(in the rows, 128 means zero)
The rows of X fall into several groups, which share some directions, and each row is roughly a mix of its group's hidden directions, except some rows that fit no group.
X, 96 rows:
[[114 144 110 180 143 132 100 180 115 101]
 [127 106 127 146 160  99 110 189 164 137]
 [130 135  77  87 140 105 145 173 107 108]
 [185 125 172 167 130 144 133 152 150 119]
 [104 124 196 106 127 165 140 118 157 130]
 [ 95 134  79 100 111  95  82 118 128 142]
 [101 158 153 146 167 152 149  86  98 111]
 [ 97 149  87  66 131 144 126 118 106 111]
 [114 158 119 183 146 152  77 135 133 108]
 [104 115 174 172 157 116 110 128 149 168]
 [ 67 138  83 154 131 113 106 128  99 124]
 [162 121 171 167  91 117  98 151 147 146]
 [141 104 172 138 138 144 179  83 144 136]
 [ 91 122 150  96 111 123 105 139 172 176]
 [114 125  60 131  96 125 129 111  87 113]
 [144 135 139  93  71  94  88 144 141 124]
 [108 151 153 151  60 135 122 154 135 102]
 [148 123 171 143 145 141 189 158 121 105]
 [165 130 100  89 156 155 131 107 163 164]
 [126 160  85 142 148 111  88 175 110 114]
 [154 130 135  47 122 139 144 115 144 127]
 [147 130 150 172 157  77 104 103 150 145]
 [124 168  82 123 180 134 157 121 133 103]
 [164 107 123 190 129  91 109 147 129 146]
 [175 106 110 153  80  89 110 142 134 142]
 [128  77 178 158 126 106 112 126 137 163]
 [119 126 125 120 103 149 179 155 117  70]
 [132 146 110  78 131 176 121  80 132 112]
 [150  91 147 112 107  99 191 111 130 140]
 [155 145 123 101  94  76  81 129 118 114]
 [ 93 148 149 119  83 120 136  86  90 104]
 [143 130 120  88 150  94 176  92  98 136]
 [ 99 134 130 107  93  93  77 167 112 128]
 [102 126 122 175 128  95 140  92  77 132]
 [128 110 102  78  95  76 154 136 121 135]
 [149 117 128  79 123 110  90  90 125 173]
 [110  96 146 129 121  86 179  88 142 145]
 [131 125 162 169  80 101  86 124 137 146]
 [111 138 138 121 159 197 116  88 118 138]
 [133 109 123 112 101  55 132 159 140 145]
 [ 85 122 121 125 174 123 171 103  93 109]
 [158 118 118  80 141 146 178  98 154 119]
 [109 131 149 111  68 119  80 125 101 146]
 [105 119  97  89 104 157 153 177 111 111]
 [116 146 132 129 134 180  97 175 161 102]
 [119 113 133 163 165  89 160 137 110  81]
 [157 138 110 136 128  87  83 179 151 121]
 [167 106 135  87 139 165 143 130 178 144]
 [184 133 101 150 147 116 112 174 154 112]
 [152 128  94 105 120  57 128 151 111 131]
 [ 79 140  94 100 160 152 119  90 141 109]
 [ 73 124 149 165 124 152 145 108  82 128]
 [ 94 173 128  67 129 121 115 112 128 102]
 [112 125 160 115 136 173 171  77 116 135]
 [128 143 122 137 125  90  93 200 130 126]
 [101 128 122 135 148 186 150  84  95 125]
 [163 108  88 124 180  97 157 113 124 140]
 [128 150 131 143 154 202 124 109 112 104]
 [ 97 135 162 126 171 173 162  98 125 123]
 [113 139 136 124 109  79  89 176 162 127]
 [112 116 131 143 150 188 152  93 118 166]
 [193 126 156 164 149 103 121 145 143 144]
 [124 108  89 103 171 150 179 107 116 129]
 [144 144 163 176 149 151 124 101 168  99]
 [140 117 132 139 182 177 135  97 165 134]
 [109 136 176 108 118 172 157  82 121 132]
 [ 92 172 111 112 135 140 177 119 143  90]
 [ 91 153 103  75 104 119  99 146 101 123]
 [ 85 167 111 143 147 101  78 139 114 145]
 [111 179 120 109 153 140  97 142 153  80]
 [135 106 174 116 138 123 194 104 143 130]
 [154  90 136 172  99  96 118 115 138 169]
 [113 150  80  83 115 107  91 159 118 120]
 [156 111 130 134  77  87  98 163 143 146]
 [133  93 125 141  81 127  86 131 174 153]
 [154 117 158 134  69 125 107 174 144 140]
 [150 129 147  95  76  84 128 123 136  90]
 [179 137 145 133 111  76 107 167 134 137]
 [ 70 115  80 141 140 141 141 103  99 117]
 [143 130 150 157 119 117  68 117 178 140]
 [ 96 128 162 163 132 183 125  88 135 129]
 [115 133 102 136 191 164 138 111 135 167]
 [108  95 164  79  87  98 127 140 146 131]
 [152 157 109  76 169 118 140 161 132 105]
 [101 162 157 147 173 155 139 124 148  86]
 [136  72 118 126 112 178 152 126 156 155]
 [113 116 131  52 107 107 126 101 110 133]
 [145  83 165 158 141 133 113 110 181 124]
 [171 118 128 156 107 146 161 157 130  76]
 [135 127 111 128 155 193 144 116 150 172]
 [124 138 108 165 180  98 141 129  96  91]
 [110  84 140 100 161  72 112 142 127 145]
 [182 122 120 101  90  92 110 157 151 130]
 [108 110 176 129 158 145 181  98 130 141]
 [149 112  88  90  81  84 130 116 131 130]
 [154 140 128 111  57 165 104 138 126 132]]

Here is one row from each group, named. Which group is each of the other rows in?
[123  89 115 165  98  86 132  94 126 163] -> W
[109 114  94 163 162 128  89  90 162 132] -> D
[112 121 145 186 111 162 104 166 131 154] -> C

[124 143 139 133  58 130  87 144 100 119] -> C
[100 159 154 118 151 156 165  97  89 108] -> D
[109 160  77 115 178 116 110 159 127 127] -> C
[ 85 113  97 135 129 105 133  65 107 137] -> D
[150 127 106  77 132 101  91 157 163 148] -> C
[164 103  97 128 133 121  97 169 178 137] -> D
[153 129 119 112 109  98 146 198 110 111] -> W
[126 133 144 204 146 153  97 139 125 134] -> W
[ 91 103 141 124 154 147 156  80  90 148] -> C
